In the rows, zero is written as 128.
Turns in one plane each, and the order they were made in; the first pair answered:
J_198:
[114 121 121 144 146 113 146 147]  ->  [116 112 103 109 113 134 130 136]
[ 99 127 101 121 163 111 153  60]  ->  [114 116 100 108 158 132 134  52]
[177  96 143 137 163 158  92 117]  ->  [107 140 128 163 154  77 172 148]
J_785:
[107 163 145 143  84  95 153 195]  ->  [ 86 180 126 111  70  99 136 165]
[135 111 151 156 134 110 120 161]  ->  [117 142 156 144 126 109 105 159]
[115 130 119 139 182 117 129  86]  ->  [120 123 124 147 185 118 133  90]
J_643:
[133 144 122 132 163 132 131 121]  ->  [136 134 115 129 160 135 133 115]
[155 124 151 142 140 148 104 144]  ->  [158  89 126 140 136 144 130 134]
[116  99 108 142 137 133 170 169]  ->  [118 158 150 134 143 152 106 176]
Then:
(two turns a pair)
[133 145 163 170 156 139 119 123]  ->  [101 163 124 113  95 146 111 105]  J_198, J_643
[135 104 138 162 131 120 167 157]  ->  [104 167 149 141 111 116 137 162]  J_643, J_198
[113 122 122 105  79 132 106 157]  ->  [107 116 121 119  82 116 130 169]  J_785, J_643
[172  73 126 106  96 163 133 148]  ->  [170 127 180 143 153 155 102 161]  J_198, J_643
[137 117 130 119 144 142 108 123]  ->  [125 135 144 135 149 123 120 145]  J_643, J_643
[130 114 137 132 145 155  71 112]  ->  [107 138 155 170 154 111 111 154]  J_643, J_643
[135 144 149 105  80 144 108 167]  ->  [136 117 120  84  75 153 112 137]  J_785, J_785
[128 139 143 123 147 155  76 119]  ->  [137 111 129 119 150 160  86 107]  J_785, J_785
[108 148 103  91 120 125 123  81]  ->  [104 155 131 143 139  86 167 136]  J_785, J_643
[145 104 124 147 162 130 139 109]  ->  [107 133 106 125 109 106 160 129]  J_785, J_198
[115 104  49 147 148 100 189  97]  ->  [122 137 102 189 165  83 190 160]  J_785, J_785
[116 141 133 143 149 106 143 132]  ->  [119 139 114 102 117 132 116 111]  J_785, J_198
[152 134 103 124 154 150 118 105]  ->  [128 147 101 144 152 113 158 129]  J_785, J_198
[136 143 150 134 113 130 114 187]  ->  [141 139 148 125 107 139 108 183]  J_198, J_198
[107 171 139 134 131 124 117 142]  ->  [118 138 109 101 108 149 108 113]  J_198, J_785
[137 112 129 103 131 153  95  97]  ->  [110 148 149 144 169 109 121 113]  J_198, J_785
[134 117 116 114 129 143 123  98]  ->  [132 128 139 151 143 115 150 139]  J_785, J_643
[134 134 135 128 139 104 113 137]  ->  [129 127 118 108 120 111 112 129]  J_198, J_643
[155  90 126 154 187 144 135  93]  ->  [131  90  82  94 114 153 134  82]  J_198, J_198
[133 170 152 132 146 106  96 131]  ->  [141 120 126 148 173  96 134 104]  J_643, J_198
[122 145 138 143  96 124 147 196]  ->  [140 133 128 108  77 160 112 173]  J_198, J_785
[174  94 150 125 137 154 108 129]  ->  [147 153 167 119 143 146  85 123]  J_198, J_643
[137 102 111 121 141 171 129  76]  ->  [116 135 139 169 175 126 159 109]  J_198, J_785
[133 113 141 186 159 144 139 138]  ->  [ 92 122 100 150  97 125 167 141]  J_198, J_785
[122 122 126 148 115 106 155 150]  ->  [140  98 110 118 108 142 127 114]  J_643, J_643
[142  92  84  99  55 128 141 132]  ->  [184  87 152 182 149 121 137 159]  J_198, J_643
[ 82 119  66  96  79  93 151 120]  ->  [186  71 138 143 158 162  82 128]  J_198, J_785
[152  87 114 138 157 125 155 123]  ->  [161 135 155 138 163 143 105 141]  J_785, J_643
[158 101 141 148 127 145 132 146]  ->  [133 155 157 136 118 140 110 151]  J_785, J_785
[117  90  66 102 130 134 164 107]  ->  [162  89 128 157 187 143 145 144]  J_198, J_785
[148  96 167 155 152 133 151 147]  ->  [139 143 186 136 146 149 102 141]  J_643, J_785
[ 92 143 112 133 136  90 169 132]  ->  [153  78 103 107 119 153 131 119]  J_198, J_785
[163  84 143 160 155 122 134 130]  ->  [140 155 173 154 153 117  99 145]  J_643, J_785
[140  84 107 104 110 133 132  99]  ->  [134 111 120  93  79 134 120 129]  J_643, J_198
[153  95 128 129 148 132 114 147]  ->  [135 140 146 127 143 124  98 159]  J_785, J_785
[141 141 164 155 142 129 120 146]  ->  [104 146 120 114  90 118 139 130]  J_198, J_785
[122 111 104 127 102 118 150 109]  ->  [149  92 116 136 111 135 139 117]  J_785, J_198
[147 151 171 130 157 168  78 124]  ->  [ 72 189 128 115 128 111 132 110]  J_198, J_785
[151 137 138 133 147 125 118 152]  ->  [128 160 128 118 127 114 120 146]  J_785, J_198
[158 123 155 114  86 148 109 149]  ->  [169 105 156 122 115 157 103 124]  J_198, J_643
[140 119 151 142 140 143 125 132]  ->  [123 145 154 130 131 142 112 125]  J_785, J_785
[134 101 143 168 128 136 158 141]  ->  [110 131 128 125  77 140 141 143]  J_785, J_198
[ 90 158 119  81  96 104 118 136]  ->  [122  79  91  90 107 116 147 117]  J_785, J_785
[114 104  46  91 118 138 147  90]  ->  [101 126  80 156 181  93 182 115]  J_198, J_198
[149  91 128 124 123 151 132 123]  ->  [119 148 151 143 124 118 139 157]  J_643, J_785
[143  78 135 151 151 115 161 146]  ->  [109 163 163 142 140 103 129 166]  J_785, J_785
[130 133 132 100 113 136 112 149]  ->  [148  99 126 112 137 141 120 132]  J_198, J_643
[124 105  95 105 119 125 139 101]  ->  [152 108 139 149 167 127 127 124]  J_198, J_785
[156 139 169 197 176 107 149 144]  ->  [165 121 123 114 145 170  83  58]  J_785, J_643
[120 119 137 187 174  97 149  97]  ->  [137  95 120 158 166 132 123  62]  J_643, J_643
[128 161 137 145 177 123 102 134]  ->  [154 102 114 139 176 139 114 115]  J_643, J_785
[119  93 130 121  79  85 172 178]  ->  [172  80 161 118  91 137 114 181]  J_198, J_785
[114 108 119 160 188 128 158 111]  ->  [104 163 141 144 185 141 110 108]  J_643, J_785
[148 153 143 108 101 135 115 169]  ->  [165 106 121 105 100 143 134 156]  J_643, J_785
[ 65 177 117  98  92 101 127 134]  ->  [153 100 136 113 162 170  71  87]  J_785, J_198
[125 113 120  97  65 144 129 145]  ->  [108 135 148 156 115  97 166 169]  J_198, J_198
[ 79 132  50  74  87 111 166  87]  ->  [149 151 119  64 103 190  51  98]  J_643, J_198
[100 138 109  96  99 127 116 114]  ->  [148  94 135 141 163 142 115 111]  J_785, J_198
[146 149 103  82 120 168 112 102]  ->  [101 179 102 113 128 109 166 126]  J_198, J_198
[176 113 169 159 151 162 106 154]  ->  [167  99 160 175 152 138 145 168]  J_643, J_643
[114 123 113 128 122 121 143 139]  ->  [122 118 124 136 128 122 142 151]  J_198, J_643
[131 122 128 115 114 120 154 141]  ->  [126 133 134 115 114 117 149 145]  J_785, J_785
[139 138 135 129 108 116 158 177]  ->  [141 146 122  86  95 152 110 139]  J_785, J_643
[100 109  93 116  71 115 165 155]  ->  [140 150 156 116 102 167  71 160]  J_643, J_198
[153 122 131 127 114 175  85 135]  ->  [ 98 149 104 120  78 128 136 150]  J_198, J_198
[108  67 116 143 121 100 186 115]  ->  [ 98 126 161 165 125  83 172 163]  J_785, J_785
[122 187 157 122 128 143  85 119]  ->  [121 173 154 146 171 129 102 100]  J_785, J_198
[166  79 115  94 127 184 100  81]  ->  [115 164 171 177 196 100 147 131]  J_198, J_785
[112 127 125 137 159  83 153 155]  ->  [136  84  96  94 111 122 137 143]  J_198, J_785
[138 115 131 121  98 134 137 155]  ->  [146 124 150 133 115 139 122 160]  J_643, J_198
[ 95 121 115 134 116  86 176 131]  ->  [160  68 125 118 111 149 130 127]  J_198, J_785
[186  96 161 135 165 162  99 133]  ->  [182  59 131 132 156 150 136 126]  J_785, J_643
[137 157 150 110 119 156  71 109]  ->  [125 156 162 168 176 112 120 118]  J_785, J_198
[120 161 134  81  90 150  97 136]  ->  [ 96 185 149 126 123 103 138 159]  J_198, J_198
[146  94 124 140 132 129 136 122]  ->  [134  97 111 127 111 124 142 119]  J_198, J_198
